In the data rows, the value 128 means zero.
Here are some points, each followed by its number:
"139 097 123 161 128 075 123 122 151 172 096 148 131 087 092 177 162 061 153
 093 167 131 102 114 154 107 116 107 122 165 125 123" 0
"057 135 060 138 128 160 106 166 131 172 156 181 131 137 143 064 106 117 115
 140 150 062 148 121 143 173 151 099 118 134 078 164" 1
"089 172 116 121 153 157 121 157 165 166 124 119 144 128 084 087 050 157 094
 135 088 148 185 136 122 116 148 098 108 085 116 105" 2
"116 133 159 098 108 096 136 127 104 137 139 068 125 136 129 126 089 086 093
 077 147 154 162 174 107 113 162 087 131 133 085 118" 3
"097 177 059 185 089 163 103 086 107 169 110 195 104 144 130 123 179 165 124
 146 144 088 121 063 153 101 083 136 066 161 134 186" 4
"111 163 120 078 192 127 165 157 117 133 139 136 143 131 154 096 118 119 137
 158 171 106 141 143 112 076 143 126 125 154 152 104" 5
"083 066 086 136 105 116 101 085 084 116 134 154 167 164 061 168 161 139 119
 118 132 116 132 126 150 117 120 135 151 135 087 148" 6
"173 132 140 133 125 087 150 064 080 101 125 114 074 097 186 138 195 079 183
 128 129 095 051 144 166 170 118 060 105 129 142 121" 7
"160 105 145 119 120 100 158 092 132 182 126 129 104 063 146 069 123 091 153
 164 128 111 092 158 086 083 096 139 135 177 181 111" 8
"099 093 150 118 150 207 112 192 137 094 132 133 165 162 058 119 049 132 142
 121 143 149 094 127 130 109 152 179 172 113 091 040" 9
"089 140 102 112 142 158 112 151 219 165 186 090 104 148 109 111 059 124 126
 129 130 143 157 169 138 131 167 128 156 099 101 104" 10
"121 087 101 152 097 094 066 105 066 052 135 117 123 098 109 136 141 119 106
 054 144 212 103 118 117 106 079 120 099 133 105 153" 11
"172 160 117 140 082 177 127 140 156 121 055 103 078 120 118 111 091 145 036
 113 110 062 157 120 103 183 049 171 126 113 117 119" 12
"139 098 109 094 110 159 138 141 116 079 112 148 124 162 144 125 120 099 124
 131 156 124 139 134 148 127 126 103 125 088 134 176" 13
"099 142 088 129 077 174 106 167 122 134 138 100 100 135 128 107 101 163 085
 113 087 159 189 133 138 174 159 180 173 093 074 142" 14
"188 072 138 085 110 163 094 170 162 067 113 032 112 187 091 139 145 142 117
 153 087 132 126 095 142 113 079 130 181 052 175 119" 15
"199 134 195 107 204 081 101 100 082 195 167 106 044 118 163 118 112 023 116
 142 110 111 099 183 099 126 131 110 120 169 115 131" 16
"141 116 115 175 161 134 130 103 111 108 135 183 156 109 104 143 186 179 187
 173 139 199 079 096 092 045 144 093 143 190 126 139" 17
"084 125 167 098 130 111 185 162 123 155 191 095 168 152 187 088 088 100 174
 110 105 143 150 094 161 182 187 103 114 122 131 139" 18
"102 117 077 141 161 133 168 121 099 186 143 157 118 153 126 127 139 099 130
 121 170 096 084 119 128 159 125 131 120 132 112 171" 19
"193 090 147 133 128 070 113 107 118 116 079 110 101 091 153 142 101 092 069
 092 105 152 135 109 088 141 119 140 107 105 102 157" 20
"140 146 133 184 143 153 098 110 139 156 120 082 096 161 120 122 122 131 065
 076 091 103 139 101 160 209 085 193 141 096 100 156" 21
"081 198 068 157 125 172 150 131 164 166 152 170 107 137 162 085 120 121 196
 162 173 079 137 126 142 128 130 150 167 091 102 126" 22
"197 136 165 085 138 117 173 159 140 140 117 101 122 115 164 086 079 185 080
 117 128 089 174 141 056 122 156 156 120 149 178 057" 23
"131 156 185 122 041 162 087 070 113 134 090 162 135 125 073 138 171 087 136
 106 130 123 031 106 155 091 097 096 169 141 119 089" 24
"161 095 140 090 127 104 148 183 150 134 149 120 122 115 154 103 115 092 150
 139 145 124 126 188 111 123 165 139 144 125 146 119" 25
"138 109 138 106 138 101 126 110 119 082 110 088 151 139 111 173 140 118 145
 120 114 191 170 141 137 140 151 105 145 108 122 133" 26
"076 146 130 099 146 168 167 200 133 109 154 131 118 155 127 154 118 143 165
 152 119 118 189 107 169 154 142 188 170 093 134 133" 27
"179 152 145 109 154 124 178 139 146 141 126 134 071 168 155 087 146 128 108
 163 119 084 098 118 151 178 104 135 132 136 166 135" 28
"124 061 170 116 114 119 150 120 095 099 053 162 112 096 087 162 176 146 158
 134 133 120 060 177 140 098 145 094 105 151 152 118" 29
"092 138 097 169 105 173 087 067 124 101 084 181 126 134 112 130 141 124 140
 100 134 151 166 122 151 097 125 147 080 114 111 143" 30
"124 098 131 154 115 133 120 103 099 124 097 117 111 169 148 161 172 106 145
 142 126 103 083 106 140 123 094 095 112 126 159 164" 31
New points follow, each followed by the numbers of its five nearest points above, looking only along the 6 directions in which the numbered points spread most, nearest first.
"129 144 111 118 119 158 108 162 140 181 174 123 145 155 090 143 117 127 098
 114 095 165 119 130 094 081 141 189 160 144 124 136" 2 10 9 13 14
"142 144 124 152 128 110 112 114 114 143 149 097 111 081 152 122 099 136 080
 145 096 171 189 157 100 130 143 112 160 084 163 121" 3 20 25 2 10
"042 200 142 117 159 175 126 151 107 189 189 181 101 136 071 084 131 074 172
 160 160 071 063 140 122 157 172 098 132 119 099 145" 22 19 1 5 18
"091 162 126 163 087 168 123 183 156 090 103 094 147 138 138 148 085 192 173
 156 114 146 117 147 137 071 112 099 136 178 136 092" 9 13 5 2 27
"160 169 144 052 201 121 176 126 125 148 134 099 094 103 163 124 082 098 105
 159 158 127 113 148 066 131 116 093 124 150 175 119" 25 8 5 23 16
"097 102 108 159 072 129 105 051 113 122 081 175 138 133 086 151 149 166 096
 096 132 093 130 113 139 144 096 118 122 129 088 113" 30 6 24 11 0
"110 126 135 121 109 086 155 095 080 087 077 153 171 121 137 145 132 146 148
 124 157 132 163 114 140 159 134 136 118 137 126 159" 13 0 6 31 26
"151 184 108 108 124 145 140 140 160 112 208 113 094 160 157 084 118 142 162
 168 107 127 143 129 151 156 124 148 143 099 160 104" 27 28 13 25 5
"169 141 165 125 082 119 148 139 171 065 103 080 148 162 153 119 119 178 114
 135 126 130 120 113 124 079 098 143 107 136 148 097" 13 15 25 24 26
"100 156 165 181 115 105 106 085 165 137 204 090 131 079 171 138 134 110 137
 165 093 233 062 170 141 106 125 065 140 131 116 099" 0 3 26 25 13
"187 110 111 091 133 103 160 111 139 065 144 083 119 132 163 113 092 128 084
 137 120 122 212 116 089 135 156 137 088 052 138 168" 3 13 25 20 26
"075 113 099 200 118 145 127 146 134 168 158 120 146 126 148 146 098 111 188
 130 097 182 189 126 094 164 178 142 150 050 065 144" 10 14 2 1 18
"118 093 126 123 129 162 079 122 138 119 103 111 107 142 101 144 127 087 091
 119 125 133 106 112 164 153 121 133 181 108 105 159" 13 26 6 31 30
"084 126 185 143 098 117 101 074 149 075 136 085 120 126 106 150 136 158 160
 149 113 124 103 147 160 139 071 107 169 156 132 110" 13 31 24 26 29
"091 115 154 184 111 146 078 082 120 139 191 165 142 122 098 172 148 145 141
 115 094 236 086 163 097 110 135 134 180 152 112 111" 6 0 30 11 26
"149 117 189 102 132 165 162 159 174 101 143 087 127 172 123 128 127 142 152
 129 123 108 110 103 171 136 081 130 142 145 156 095" 13 28 15 25 27
"145 219 113 106 154 134 103 105 100 161 120 160 136 142 108 141 092 112 109
 110 187 025 124 115 133 131 158 130 098 140 127 126" 19 1 22 5 13
"185 127 142 123 138 112 132 191 168 179 140 071 133 108 086 118 073 102 092
 171 072 156 132 162 081 102 135 150 134 160 165 097" 23 25 5 3 2
"100 194 097 112 149 146 166 134 114 118 126 152 122 132 153 084 136 059 182
 151 146 039 159 114 211 162 088 115 083 111 114 133" 19 22 1 28 13
"114 074 138 161 097 178 093 134 104 118 157 159 122 143 074 142 204 156 149
 128 105 161 069 098 152 115 130 129 117 183 172 080" 24 29 17 6 31
"113 117 076 114 073 135 144 132 111 106 088 160 188 086 110 147 109 110 141
 062 166 140 170 160 137 100 184 095 112 141 085 133" 6 30 0 26 3
"193 118 178 075 146 098 177 131 170 025 126 057 097 117 209 103 104 128 122
 173 083 164 129 161 118 166 072 032 118 122 180 103" 25 28 26 23 15
"148 087 111 178 149 159 111 146 140 148 187 093 128 112 148 149 097 137 179
 119 088 173 147 133 083 133 187 138 153 124 110 143" 3 10 26 13 25
"106 139 103 145 124 128 095 136 108 131 168 136 115 150 116 161 159 127 176
 156 120 170 105 109 132 126 100 151 118 149 153 115" 13 6 31 0 19
"154 163 132 066 110 156 139 134 136 186 156 112 071 111 153 097 102 093 077
 146 093 127 176 112 103 166 113 133 126 080 129 118" 28 21 23 10 25
"203 166 169 085 173 128 141 148 157 152 135 113 057 121 182 103 124 110 090
 157 085 064 119 129 103 165 120 162 132 116 145 128" 28 23 25 8 16
"120 163 124 137 117 171 124 136 135 110 117 151 119 164 128 119 107 176 145
 126 114 133 119 072 145 159 085 165 157 111 169 124" 13 27 30 28 31
"161 122 118 122 118 053 121 148 132 166 148 109 136 150 151 163 179 123 108
 085 128 120 144 140 122 141 126 110 111 137 107 139" 13 3 0 20 26
"115 126 114 173 113 148 117 097 109 155 115 142 130 142 085 118 140 090 078
 077 153 046 093 121 151 127 123 155 084 127 086 130" 30 19 0 4 6
"083 117 105 125 138 164 159 155 107 099 082 143 173 169 159 145 050 164 113
 071 131 160 157 110 151 164 150 080 108 081 059 174" 14 13 10 6 26
"049 145 144 170 158 164 120 190 132 139 159 140 108 190 153 135 091 125 113
 087 113 165 120 130 114 121 175 162 130 115 149 146" 10 2 27 13 14
"136 160 176 141 086 087 084 083 134 100 154 092 098 120 124 136 118 152 125
 148 054 148 156 097 176 149 127 120 206 134 131 121" 13 26 20 31 3
"086 120 179 208 105 158 118 100 151 163 190 100 099 168 101 129 139 185 135
 141 061 143 079 114 191 170 074 138 137 148 101 152" 13 31 30 19 6
"081 104 144 125 117 131 127 113 105 129 125 133 188 139 125 139 128 107 163
 066 174 102 153 154 149 111 179 105 114 143 066 124" 6 26 0 13 3
"069 107 106 143 116 173 060 132 085 146 098 192 136 131 065 144 119 154 122
 156 119 134 083 138 073 080 162 152 135 162 151 153" 30 17 6 24 0
"083 181 141 154 089 097 131 046 079 092 138 152 216 086 185 129 141 172 207
 125 126 159 127 140 119 137 126 097 110 118 133 115" 0 6 19 17 13
"133 121 137 158 173 111 155 137 182 113 165 112 099 162 136 125 102 154 122
 160 088 164 114 093 143 137 114 144 152 083 164 178" 13 27 25 28 26
"090 156 123 117 187 074 146 164 137 120 212 115 153 146 184 113 130 122 120
 106 183 132 139 150 153 116 165 145 137 109 114 091" 18 25 10 5 3
"188 112 182 063 138 130 136 212 161 158 138 066 048 149 148 109 086 083 075
 152 063 140 175 194 062 121 144 119 174 138 144 096" 23 25 3 10 20
"129 115 081 162 135 116 126 172 133 037 124 082 146 151 166 138 085 168 155
 102 142 166 177 059 188 120 124 134 112 058 086 112" 13 14 26 27 6
"153 096 132 160 168 130 106 167 139 157 142 127 124 147 106 140 133 181 163
 159 096 148 163 111 111 106 144 180 146 147 164 115" 13 5 25 9 2
"051 126 079 177 098 151 098 118 097 150 156 176 178 126 096 134 109 148 107
 106 107 101 079 095 128 084 112 164 118 122 108 114" 30 6 4 19 1
"120 082 141 088 122 178 092 115 121 111 109 093 152 146 062 097 115 103 117
 071 125 067 139 115 126 140 088 183 110 145 108 134" 13 30 14 21 26
"134 161 149 094 149 135 101 109 156 135 101 131 099 111 081 127 132 118 071
 122 116 121 099 176 128 136 091 114 151 113 155 147" 13 20 0 31 28
"085 087 125 108 146 134 100 172 134 113 096 149 107 185 055 142 175 143 168
 134 126 067 105 105 173 132 097 119 145 176 163 121" 13 31 24 6 29
"091 163 102 162 139 149 115 150 142 124 141 114 137 151 168 097 094 125 187
 146 115 114 214 088 140 137 175 097 116 134 152 161" 1 22 10 27 19
"067 145 123 142 125 098 098 129 138 095 124 106 089 093 171 117 161 151 180
 167 117 157 169 128 164 148 093 138 160 145 178 163" 13 19 31 6 0
"094 190 095 161 177 115 175 143 184 129 125 117 074 162 155 146 147 159 143
 165 127 145 124 117 131 173 144 075 143 110 099 147" 19 13 22 1 27
"170 126 075 174 116 155 105 096 114 180 107 154 114 131 158 100 140 155 092
 165 119 109 144 084 070 088 098 197 118 113 185 146" 12 4 30 28 19
"114 148 101 153 139 136 149 097 134 132 102 127 124 130 122 114 132 115 120
 138 133 115 103 123 123 102 102 081 128 207 122 104" 0 19 8 24 5
"186 113 132 118 144 150 148 137 129 139 095 088 111 118 121 113 127 121 120
 131 155 069 037 126 111 117 111 136 123 161 151 100" 8 28 25 29 31
"117 079 131 144 108 118 108 122 086 118 104 171 178 125 063 145 160 171 113
 077 133 089 094 078 129 099 118 175 107 145 122 095" 24 30 6 0 29
"090 130 159 116 142 123 136 073 091 133 120 165 203 099 129 127 118 053 240
 148 158 148 088 153 151 084 143 093 142 199 096 092" 17 0 29 5 19
"120 080 107 161 152 087 144 119 094 094 132 138 154 100 143 138 146 120 161
 098 152 143 138 163 143 095 165 097 120 149 136 144" 0 26 13 29 6
"057 117 153 133 124 201 099 191 189 193 148 151 121 111 088 124 105 140 139
 153 158 123 112 158 120 089 147 152 153 209 098 081" 5 2 9 10 22
"232 089 177 117 146 083 185 100 215 066 109 030 049 087 158 130 131 177 126
 168 064 170 081 113 095 175 081 163 158 131 208 065" 15 23 28 25 20
"132 120 121 115 090 158 136 103 081 095 044 164 191 170 080 160 145 133 123
 108 141 103 134 129 109 129 106 144 116 150 130 150" 24 30 6 13 31
"143 102 144 128 125 148 081 142 116 132 126 148 106 119 057 182 164 106 155
 139 117 171 084 142 129 107 106 088 165 143 143 102" 29 24 0 26 17
"077 160 120 175 119 144 093 118 142 154 134 127 083 140 155 173 124 114 125
 135 106 142 149 165 114 151 094 099 149 110 117 126" 13 19 30 6 1
"085 126 118 128 144 189 140 150 146 107 205 144 169 186 100 091 145 141 165
 106 164 147 122 097 156 143 152 126 131 113 110 160" 27 13 22 6 1
"111 121 184 049 185 143 173 170 107 115 102 087 092 151 092 112 107 090 148
 144 133 088 095 129 144 114 141 091 152 155 169 111" 25 5 13 28 8
"107 173 117 144 161 128 128 129 145 163 162 096 143 155 125 104 142 139 160
 137 146 129 087 091 165 116 142 134 154 094 142 134" 13 19 27 5 22
"063 141 117 188 073 130 121 104 112 115 145 167 124 169 114 140 158 172 156
 101 118 197 120 150 154 127 132 086 143 144 127 195" 6 30 13 0 19
"140 149 135 123 080 126 089 092 114 073 100 137 217 139 119 168 144 142 143
 095 180 124 188 117 137 129 101 134 101 105 115 128" 6 30 13 26 11
